(in the rows, 128 means zero)
One turn sends every row of this set to another row. A few are shown first. Where does it send the rows asked after them?
Roz: [106 112  99 152 146 132 142 131 135 127 142 109  74 126 142 161 149 128
 142 144 113 144 129 128 142 119 139 146 124 141 150 137 120 121 131 122
 132 133 142 119 109 135 101 119  83 122 121 143 135 142 124 115 117 142
 131]
feb: [108 112 136 156 107 117 118 110 149 141 113 145 106 136 117 135 148 154
  87 143 146 122 133  90 153 124 152 128 145 131 128 151 129 143 134 119
 105 105 151 128 151 153 133 131 130 146 158 123 150 143 130 126 156 131
 147]
vasir: [149 130 139 124 159 158 165 162 145 107 112 125 178 115 115 127 144 167
 124 152 122 112 106 131 115 114 117 128 118 116 133 124 134 133 125 157
 161 110 119 121 130 131 132 125 118 137 121 154 130 139 135 126 117 104
  97]
fet: [138 124 145 138 150 173 150 138 136 129  82 120 148 138  95 134 101 168
 136 129 135  95 127 130 113 122  91 113 152 127 143 116 131 118 119 115
 109  95 134 112 124 122 133 143 117 122 136 124 135 128 114 118 141 105
 118]
kirur: [125 127 112 135 146 104 116 148 162 131 139 116  88 138 148 162 137 126
 137 145 118 139 132 132 126 134 134 164 124 143 152 130 133 127 145 133
 141 129 138 138 106 152  95 101 104 123 106 135 137 136 138 117 122 140
 136]
kika: [112 105 121 139 134 122 125 144 150 110 147 126  82 129 141 178 134 137
 134 148 116 140 116 123 134 136 131 181 122 130 124 125 123 114 116 116
 141 145 135 126 111 141 109 110  92 136 109 145 135 131 113 117 103 148
 128]
sape: [149 141 170 102 124 166 168 150 117 122 109 126 163 108 100 154 142 139
 118 135 153 106 115 122 118  82 142 141 118 129 133 145 132 133 130 126
 140 133 128 115 123 137 124 102 116 151 141 115 144 124 107 120 111 138
 122]
lep: [141 109 118 151 122 131 134  96 163 125 146 135 141 161 147 151 136 119
 153 150 126 121 105 132 145 144 131 130 110 136 117 124 116 130 121 144
 131 134 168 110 131 114 155 153 157 108 150 138 120 109 145 108 137 133
 150]
kili: [123 109 101 144 123 125 113 137 155 126 147 124 102 147 144 172 138 137
 124 156 113 132 125 143 118 122 115 175 143 147 153 141 127 118 133 120
 131 157 134 126 114 158 115 114  96 130  97 142 138 139 125 114 115 148
 130]
far: [166 146 142 121 148 152 169 160 167 107 117 126 175 120 129 122 150 151
 123 149 148 116 112 116 136 131 124 118 129 119 141 146 131 125 123 157
 160 117 120 131 126 141 129 120 113 134 125 152 151 131 153 109 117 120
 108]
sadan: [117 131 147 138 133 164 148 143 131 116  97 114 159 140  97 144  89 160
 142 107 134  97 108 132 139 109  91 129 132 126 119 109 132 101 124 126
 114 103 127  95 135 123 145 133 119 110 130 120 134 131 117 118 135 112
 112]
Zas: [157 111 116 161 114 137 133 101 157 134 127 132 147 164 147 123 125 120
 123 166 132  87 108 123 139 153 129 143 116 137 112 127 136 113 103 151
 121 135 159 113 137 123 161 145 142  90 155 133 118 124 122 115 123 116
 128]
gutig: [153 133 143 120 162 147 168 164 141 111 128 142 172 107 119 120 148 153
 124 149 138 109 128 122 130 123 103 135 115 121 131 117 131 135 114 172
 152 112 112 124 119 145 111 103 120 128 127 145 144 137 141 127 116 121
 109]
Falim: [144 133 125 148 112 135 133  94 185 146 132 134 139 157 144 145 141 117
 139 151 116 116 120 130 140 147 118 148 122 139 123 110 137 120 114 136
 116 141 163 115 136 120 140 156 141  83 123 125 121 112 133 114 148 106
 142]
Panal: [147 115 126 144 109 140 117  88 170 152 154 143 144 163 145 152 136 133
 130 161 117  95 115 142 132 137 120 164 122 130 124 111 119 130 113 145
 117 164 163 121 130 134 159 149 131 117 124 136 120 126 141 116 145 114
 138]
zegiv: [148 133 185  94 122 164 156 127 101 118 110 109 134 121  97 136 129 121
 146 129 148 120 117 119 116  98 139 144 123 126 130 156 123 135 133 133
 130 136 131 122 112 124 131 105 121 148 129 112 144 123 118 125 119 131
 132]
voz: [129 102 123 140  87 130 101 108 150 141 122 133 111 144 124 142 125 147
  84 156 146 115 118 123 154 116 143 156 151 144 118 142 130 149 150 130
  98 129 139 131 152 172 136 132 106 156 126 126 149 133 136 137 161 122
 131]
lote: [125 110 123 145 143 129 116 149 144 121 143 108  98 131 166 153 124 107
 138 162 128 128 137 127 137 133 125 158 123 130 134 135 126 123 118 127
 145 138 140 124 103 137 112  91  89 123 124 154 129 146 113 113  95 147
 124]
Tulob: [138 127 170 129 126 174 146 146 124 131 101 112 157 132  99 136 104 174
 129 122 145  99 122 140 116 107 101 119 131 116 114 113 122 110 124 125
 123  93 132 106 134 125 135 148 134 135 124 119 143 119 110 118 121 117
 115]
losaf: [139 122 174 106 118 155 164 143 113 121  97 131 158 115  99 143 132 122
 134 123 157 124 121 112 121  95 126 142 108 138 130 146 126 134 112 140
 119 134 115 101 125 145 119  98 132 158 131 103 144 125 104 125 117 130
 120]
lobip: [133 105 139 135 108 133 111 112 146 139  99 133 102 138 133 144 144 129
  89 139 127 126 131 111 148 124 151 146 142 149 127 144 126 159 143 133
  82 113 143 120 149 161 130 123 124 150 139 105 156 120 137 130 161 112
 152]
gelep: [147 137 124 122 166 143 165 161 158 120 121 131 158  98 128 112 129 163
 117 138 131 102 124 130 120 112 121 130 122 116 128 132 125 134 112 167
 161 122 112 124 139 135 125 112 111 127 133 149 154 145 150 122 117 125
 108]
sur: [117  96 129 146  99 133 108 108 140 132 109 157 102 128 117 143 132 164
  87 145 127 112 118 111 143 139 142 139 135 133 110 143 136 151 140 129
 100 111 138 120 160 167 132 126 105 151 150 114 140 124 124 149 149 140
 130]
zomes: [144  98 127 153 107 141 142  97 167 143 144 147 149 140 156 151 141 142
 133 162 124  97  98 133 140 162 141 151 103 137 113 112 121 117 101 138
 127 147 154 118 129 132 153 144 145 100 141 135 122 112 128 109 146 125
 125]
nid: [136 125 159 133 139 162 152 148 144 122 100 127 156 125  95 135  94 158
 136 118 144  92 121 129 129 110  95 128 133 133 118 109 126 108 113 146
 103  94 128 100 125 128 122 153 128 110 132 126 132 128 108 136 125 110
 105]
fipo: [138 121 182 102 113 158 158 148  98 121 108 120 158 102 116 148 137 136
 121 131 162 132 116 118 116  96 126 141 117 134 133 153 127 134 113 143
 121 148 132 116 137 128 136  96 131 144 139 109 136 133 117 118 128 139
 139]
revam: [112 114 114 124 140 109 128 150 147 120 135 111  83 139 140 170 136 124
 153 148 126 140 140 119 138 124 126 162 124 146 132 153 115 113 129 144
 136 141 129 130 109 131 106 114  83 133 112 147 126 126 131 112 123 151
 141]
beti: [114 107 129 138 110 126 110 107 134 146  97 142 104 134 110 129 147 147
 104 143 128 110 141 105 154 131 133 139 142 147 121 161 120 135 146 139
  83 106 134 127 151 152 136 127 102 146 155 118 142 132 128 131 171 126
 148]
pefa: [113 109 136 151 101 133 101 123 117 125 106 133 109 145 132 129 121 131
  82 140 132 109 137  91 139 135 146 128 142 135 126 156 133 148 124 130
  99 111 135 110 149 165 137 117 100 157 148 119 140 132 116 145 141 123
 142]
pase: [141 111 122 147 116 118 141  99 187 148 132 137 153 151 143 138 143 127
 150 161 126 103 122 121 145 148 117 138 122 151 118 131 115 114 105 148
 131 141 147 116 128 117 156 143 142 101 144 141 122 111 132  94 158 123
 142]

pase turns into beti
far turns into fet
Tulob turns into sape
Now find these:
zomes turns into sur
voz turns into kili
lep turns into feb
fipo turns into gelep
nid turns into losaf
Falim turns into lobip
Zas turns into pefa

One turn sends every row of this set to another row. A few are shown first. Where does it send the rows asked after them?
Ruru: [127 102 115 140 137 116 135 157 150 138  95  90]
Givef: [131 142 133 122 172 105 130 144 132 105 146  97]
bak: [132  95 111 144 131 130 118 154 155 141 100 105]
Fot: [154 149 130 121 143 142 101 105 139 132 141 132]
muz: [149 150 132 122 137 146 103 111 140 135 141 130]
mur: [175 120 147 127 156 119 112 134 158 123 107 123]
rok: [142  98 111 142 123 150 104 129 149 140 105 108]
Refe: [156 130 137 107 166 129 133 128 134 120  91 125]
Tugeg: [126 152 152 145 124 114 106 124 153 151 108  86]
fura: [135 161 131 117 118 107 125 131 166 143 124 117]
ragi: [148 103 111 138 124 152 102 128 144 142 100 109]
ruvut: [115 162 132 110 143 116 103 107 120 129 126  91]
Gupa: [126 112 116 131 175 143 115 124 121 106 135 101]
labev: [118 126 117 117 176 120 127 135 122 100 136 102]
gel: [136  95 109 145 124 126 110 153 156 139 101 100]
mudor: [120 116 125 137 137  95 101 131 135 129 114  65]
Lom: [146 157 127 114 114 107 121 132 161 146 124 123]
ragav: [129 109 120 130 175 145 114 121 126 103 128 100]
toven: [112 160 135 114 145 108 116 115 120 129 120  81]
Ven: [122 142 144 147 124 128 103 121 154 156  98  91]
gadu: [146 165 136 123 132 127 115 125 153 145 132 134]
mukup: [168 106 118 105 151 109 113 131 136 115  99 116]
Suti: [144 160 129 115 127 127 115 125 154 144 133 139]
ribus: [124 125 121 118 176 119 123 141 127 101 144 105]
lelem: [126 108 113 144 140 105 131 158 150 146 101  89]
Gubik: [124 145 128 116 166 102 127 151 129 110 140  90]
kof: [118 113 129 143 150 107  90 129 133 123 122  67]

ruvut turns into kof
Lom turns into Givef
Now find these:
gel turns into gadu
Suti turns into ribus
mudor turns into Tugeg
Gupa turns into rok
Gubik turns into lelem
Fot turns into ragav
Refe turns into mukup

